T: 4 groups of rows, each row roughly a mix of its group's hidden directions:
T (168 x 12):
[[ -6 -12 -11  -2 -20  14  -5  15 -31  -9 -13  -3]
 [-27   2  29  15   4 -11  12  12   5  -2  -8   9]
 [-16 -14  -9  -3 -15  23   6  15  11 -25  -4  -9]
 [ 24 -22  -9  -7   1  -6 -15 -15  23  -7  12  -9]
 [  0 -17  20   0  -4  -5 -18  -9  34 -10   7  -1]
 [  1  -1   1 -17   2  -3 -11  42  11   3  -8   4]
 [  4 -17  -1  14  -7  -1   8   2 -41  -7  -3  -7]
 [-16  -7  -2   7   8 -28  17  14 -24  10  -5   9]
 [  2 -14 -21  -2  17  -1 -32   6  17   4   8   8]
 [ -6  17  10  -4  12  -8  -7  21  11   8  20  26]
 [  5   9  -8 -20  -1  28 -15  18  18 -12   6  -7]
 [ 22  -7  -3  24   1 -32  -9   3   8  -3 -11   3]
 [  2  11 -12 -10   1   6 -29 -31  11   6   9   4]
 [  5  -5  10 -11  18 -10  -9  11  33 -13  10 -12]
 [ 36   1   7   6  -7  12   5  -4  18 -17   0 -15]
 [ -2  12 -21   6   5   8 -21   6 -20   6   7  27]
 [ 11  16  -4  -4  -2 -15  23 -18   2  27   6 -12]
 [ -4  12 -17  33 -11   5   7  -3 -15   3  17  14]
 [-22 -12   9  -6 -20 -16 -15   8  20   1 -13 -12]
 [ -2 -17 -16  28  -5 -12   7   9  -1  -3   8 -27]
 [  3 -10   6 -15  17  -7  -1  23  29 -17  -1  -8]
 [  9 -15  27  -4   8 -12 -16  13  26  -8   2   5]
 [  5   8   0  18  -7  -8  15 -31 -20  15   8  -4]
 [-13   9  17 -15 -12   5  12  27   5 -14 -21   4]
 [ 12  16  31   6   6 -11  12   1 -22   7  -9  11]
 [ -1  -9  12  22  -2 -16  17  -5 -33   2  -1   1]
 [ 17  27 -32  -5   5   8   3   9  -6  10   0  -8]
 [ -9  -8 -27   1  15   5 -28  17  -6   4   0  12]
 [ 32  11  -1 -18 -14  22   0 -11  -4   8   7   3]
 [ -4   4 -24  16  -2 -12   9  10 -30   6 -16   6]
 [  8  -5 -27   2   0  15 -17  -9 -10  18  22   8]
 [ -5  16 -13   1   9  15 -27 -19  13  14  14   3]
 [ -4  -1  -9  17   5  -7  11  12 -33  15  -7  18]
 [  3  -3   5  14 -23  17  -5 -18  -8 -30  -8  -3]
 [ -3   7   8  -4  16  -3 -16  -3  37  13   6  14]
 [  0  14 -18  19  -2  -1  23 -28  -1   2   6 -13]
 [ -2  -8 -29   9  21 -11  -4 -14   2  17  14  15]
 [  5  13 -13  23  -9  12   4  14 -21  -9  11  21]
 [  4 -12   3  10   3 -29  29   5 -15  -5  10 -11]
 [  3  -3  -1  -2  20 -26  25  -1  12  20  10  -7]
 [  5  -1 -14 -18 -11  37  -9  14  -8   1   6   4]
 [-12  13  27  -9 -17   6   2  -1  14 -10 -23 -11]
 [-16   1  -5   0  26 -14  -2  27   1  19   0  12]
 [ 10   7  -9  -6  21  14   0  -1  -7  24 -21  21]
 [  8  -2  -6  16  -7  -5  35   0 -11  -1   2 -25]
 [-14  -7  20 -14   2 -23  22  -2   2  -3 -22  -7]
 [-26  -4   3  -1  11 -10 -11  18 -14  18   1  23]
 [ 18  16  -8 -13   5   4  27  10  16  -3   8 -20]
 [ -6  -7 -22   5  27 -11  -8 -12   4  21  16   5]
 [ -8  -6  -5  -6  -1 -27   4  -4  33  -5 -11 -18]
 [  4  -9 -24   3 -11   1 -14  20 -25  -8 -17   7]
 [  8  18   7  -4   9  13 -24 -22  21  -1  10  -7]
 [ -7  18   3  29 -13   0  24   0 -16  -1   3  15]
 [ 11 -10   7  20  22 -24  17  -3 -17  -6   8  -1]
 [  3   1  16 -22   0   0  -8 -26  28  -4   6  -9]
 [ -4   2 -18  12  -2   6 -30   4  -4  -1  21  23]
 [ -4  19   2 -17 -22  29   9   9 -10  -8 -11   0]
 [ -4 -13  14   9  27 -18   5  23  -3  11  -7 -12]
 [ 13   8 -31   4 -10  20 -12  -1  10  -7  20   3]
 [ -2   5 -30 -11  -4  13  16  21  10  -9   1 -17]
 [-26 -12  25  -9   3  -9 -15   6  21   3  -6  10]
 [  8 -11  11 -10 -28  17   3  -2 -25   3  -5 -16]
 [ -9  16  18  10  -9  16  31  13 -14   6  -4  -5]
 [  9   7 -25   2   4 -11   3  -5  -6  13  36   3]
 [ 26   6   6   8 -11   5  26  -2   3 -21  -6 -17]
 [ 11 -19  -2 -19 -15  -3  12  -6 -24 -17   3 -17]
 [ -4  12  35  -3   0  -4  27   3  13  -1  -9   2]
 [  0  19 -13 -10  -4  25 -25  -8  11  12   9  12]
 [ -1  12  -9  16  16   4  -2  25 -14  17  -4  24]
 [  5  10  -5  22   0  -9  27   9 -28   8   0   7]
 [-25  12  12  13   3   0   3 -13  32   6   9  -4]
 [ -4   5  -8  19  -8  28 -14  -7  19  -2   4  21]
 [-18   2  23  22  -5 -17  25  -5   7  -3  -7  -1]
 [  4   2  -7 -21  24   3 -16 -15  11  10  16  20]
 [-15   0 -16   2   8   4   2  10 -38   8  -7  13]
 [-21  -5 -11  27   1 -11   6  15 -25   2  -5  10]
 [ -8  -7  11 -14 -11  13  -7  -2  28 -27 -13   0]
 [ 16   8 -12   2 -13  15   3  19 -30 -10  10   7]
 [  0  23   2 -11   3  24 -20   2  11   4   5  25]
 [-20 -16   1  11   3   9 -12  30   4   3   1  22]
 [-11 -21  33  12  -6 -18   3  -3   6 -10  -7   7]
 [  3   5  16   6  17  -4  29  -3   6  -7 -28  11]
 [  6  16 -10  -2 -11  28 -18  10  -8  -8  20  14]
 [  7 -17   6  -7   5 -30  29   4   2  12   1  -7]
 [ 19  13   3  -8 -21  22  -9 -13  14 -16   2 -13]
 [  4  -2  -1   2   2 -12  37 -17  17  15  -6  -2]
 [-15 -15   9  -9 -24  16  -9  -6 -29  -1   2  -4]
 [-22   6   4  -7   2  12 -29  -3  11   7   0  26]
 [ 16   3  16   8  19 -25  20   0 -14  15   1   1]
 [ 11  -7 -12  -2  -7  -8   7 -21   6   6  24 -29]
 [ -2  -6  19  20  14 -32   5 -13   8  10   6   1]
 [-11   0   6 -32   6   0 -28 -13  15   1  -6   2]
 [-11 -15 -12   5   8 -11 -29  -5  22   3 -20   5]
 [ -6   4  12  -8  -9   5 -16 -31  21  -4  20  -4]
 [ 22   7   9   5 -21  -2  14 -22  15   3  -1 -20]
 [-18   4  -5  -4  -2  30 -30   1  -7  -6   1  11]
 [ 24 -12  12 -19  -8   1   5 -11   4  -5   7 -30]
 [ -4   3  24 -19  -1   4  -8 -11  31  -8  -7 -12]
 [  5 -18   9  12  33 -19 -12   4  14   0   5   9]
 [ 11  -3 -35  -9  -4  21  -9 -17   6   7   5  -8]
 [ -7  24   0  20 -12  10 -18 -14 -19   3 -11  11]
 [  0   9 -22   8  -5  16  16 -14 -13  15  12 -23]
 [-10   9  16  -2 -21  18  11  11 -23  -5 -20   7]
 [ 10   3   8  14   2  -8  22  21 -13  12 -27  -3]
 [ -9   9   5  -1  24  11 -22  25   0   2  14  17]
 [ -9  -7  22   5  11 -13   0  -3  37   0  10  -2]
 [  2 -10  29   5  -1 -15  -8  12  29 -11  -4   2]
 [ -7  13  25   2 -15   6  19  14 -27  -4  -3   7]
 [  8  18   9  -2  20   5   2  23 -14 -24   3  15]
 [  2   7   8  19  11  -8  10  30 -26   7  -3   7]
 [-17   9  -4   1  26  -4  -8  24  14  -8  -9  19]
 [  9  -1   6  -8 -14  25 -10  12 -16 -28 -10   3]
 [-15  -9  17  -5 -10   9 -13  -2  33 -17  -7   5]
 [  8   4 -13  -1   5  -1  -9 -17  38  -6  15  -8]
 [ -4   3  -7  21  15   9 -21   9   3  23  22   7]
 [ -5   6  -3 -26   8   7 -32 -19  11   9   1   4]
 [  8  -8  -3   3   0 -31  33   4  -8  11  -6  -7]
 [ -9  16  -3   4  25  -7 -10  12  29 -10   4  14]
 [-15  -8  23  15  -3   4   5  31   7  -4  -5  17]
 [ -4   2  27  -3  21 -27  10 -13  10  10  -7   1]
 [  8  20 -11 -13   8  25  -5 -17  12   5  19 -10]
 [-26 -15   5  12  13 -16  -9  13 -12  10  -7  20]
 [  8  -7  22  27  -2 -14  15  15   2   9  14 -13]
 [-10  -9 -20 -15 -13  11 -11 -22  24 -13  -1  -4]
 [  1  -4   4  -4   2  34 -27   7  -7  -4 -14  13]
 [ -8 -10  20 -21   1 -14  -2 -12  24  -9 -18  -7]
 [ 15  18 -16  22 -12  25  10  -3 -10  -5  12   0]
 [-21 -16  22 -17  19 -15  -3 -11   1   9 -11   2]
 [  4   7  -9   4  17  11 -20  -6  24  24  13  10]
 [ 16  15  -3  13  -4  24 -16  15  -5  -7  12  21]
 [ 11  16 -17  19  -2  22   8   7 -22  11  12   6]
 [ 15   4  18 -18 -18   2  -1   7  31  -5   0 -13]
 [-14  12  26  -7  24   4   6   7  22   7  13   3]
 [ -6  11  13   9   7  -7  -7  14 -12   8  -5  38]
 [ 29  11 -19   0  -4  19  -8   0   0   2  25   3]
 [  2  24 -12   6 -11  24  -7  19   0  -3  -8  22]
 [ 15  -9 -13   1  -6  13   9 -17  18  -4   3 -32]
 [ 25  -9 -29 -15   7  -1 -11 -10   4  10  13  -8]
 [-29 -13  12 -13  11 -23   1   9  -5  14 -10   4]
 [ -9  -4  -7 -12 -30  12   1 -19  13 -15 -16  -8]
 [-14 -16  -1   2 -11   5   6  25 -22  -9 -22 -10]
 [ 24  10 -23   9  19   2   5  16  12  15  -4   8]
 [ -1 -19 -17 -14 -11  -3 -13   3  16 -12  -2 -30]
 [ -4  18  18 -15 -18  12  20  -5  16  -5 -14 -13]
 [  0  -2  15  20   8 -20  15  25  -9  -7  -4 -17]
 [ -8 -27 -21   0   5 -23   9 -12  -7 -13   7 -12]
 [ 31  -1  -5  -6  11  -1  16  13  15  10 -19 -14]
 [-25   4   7  -8 -12   8 -19 -17  -5 -17  19  13]
 [-14  25   8  -7   1  -6 -22   7  20 -15 -16   7]
 [-16 -10  10  -1   3   3 -29  14  17  -2   2  24]
 [ 16  12  -9 -10  14  -5  29  -2  17   3  23  -3]
 [ 10  -9  15 -25 -12  13   2  -1  13  -2 -21 -22]
 [ 25   9 -29  -2  -4   3  19  -8 -10  -3   2 -17]
 [ -6 -17  15 -10  -3  -6  -6 -29  20  14  16  -3]
 [ -2   1 -14  -3  17 -17  -3  27   7   4  18  23]
 [  1 -15  -1  23  -5  -3  31  22  -7  -4  -1 -11]
 [-14 -28  -3  -8  18 -19 -10   9   5  20  -1  -6]
 [ 13   2  12   8  -7  12  26 -18 -26   1   6 -12]
 [-30  -4   3  -2  11 -13  -5  15 -16  20   0  18]
 [ -5   4  -2 -30  10   8 -32  -9   8   5  -6  11]
 [ -4  10  11  -1 -11  28 -30  -3   7 -15  -1   6]
 [  0  11  23   5 -13  -5  18  17  -9 -25  -9  12]
 [ 11 -25 -10  18  18 -19  -1 -12  -6  11  16  -4]
 [ -7  14  28 -10   6   1   1  15  -7   3 -18  26]
 [  1 -15  15 -10   7  -2   6  26   4 -27 -14 -13]
 [ 11   6  -4  -7  -5  35  -8  23  -2 -17  -1   7]
 [ -5  21  11 -12  18  11 -12   1  22  18  15   3]
 [ -1  -6 -28  -2   0  14 -28 -17  15  -2   8   6]]

one row of each group, then the others: which group is each in?
[ 18  -3  -8 -18  25  -2 -10  -3  -3  -1  31   6]  (120)
[-12  12  11  17 -13  21   1  25 -10  -1  18   6]  (69)
[  9  -6  -8  15  13 -28  27 -17  -3  -1   0  -9]  (98)
[-27  -2  -5   6   9  13 -27   9 -14   3  -3  20]  (19)

[ 21  11 -28   5   4  10  -1   6 -28   0   9   7]  (69)
[ 13  26  -9 -12 -16  24  -7   2  16  -5   2 -14]  (19)
[-16   0   6   5   5  17 -16  28  -5  12   6  23]  (69)
[ -8   7 -16  -2   5  -7  30  13 -26  14  -6  -2]  (19)
[ -5  16  -1  23  -3   0  27   2 -22   9  -5  17]  (69)
[ -6 -15   4   7 -13 -26 -13 -10   0  -3  10 -30]  (98)
[-15  14  -4 -14 -21  18 -30  10   4  -1  -4   4]  (98)
[  0  -5  23   5   2  -5  23  32  -8  -4 -13   3]  (69)
[-22  -2  15  14  13 -18  22   8 -15   9  -7  11]  (19)
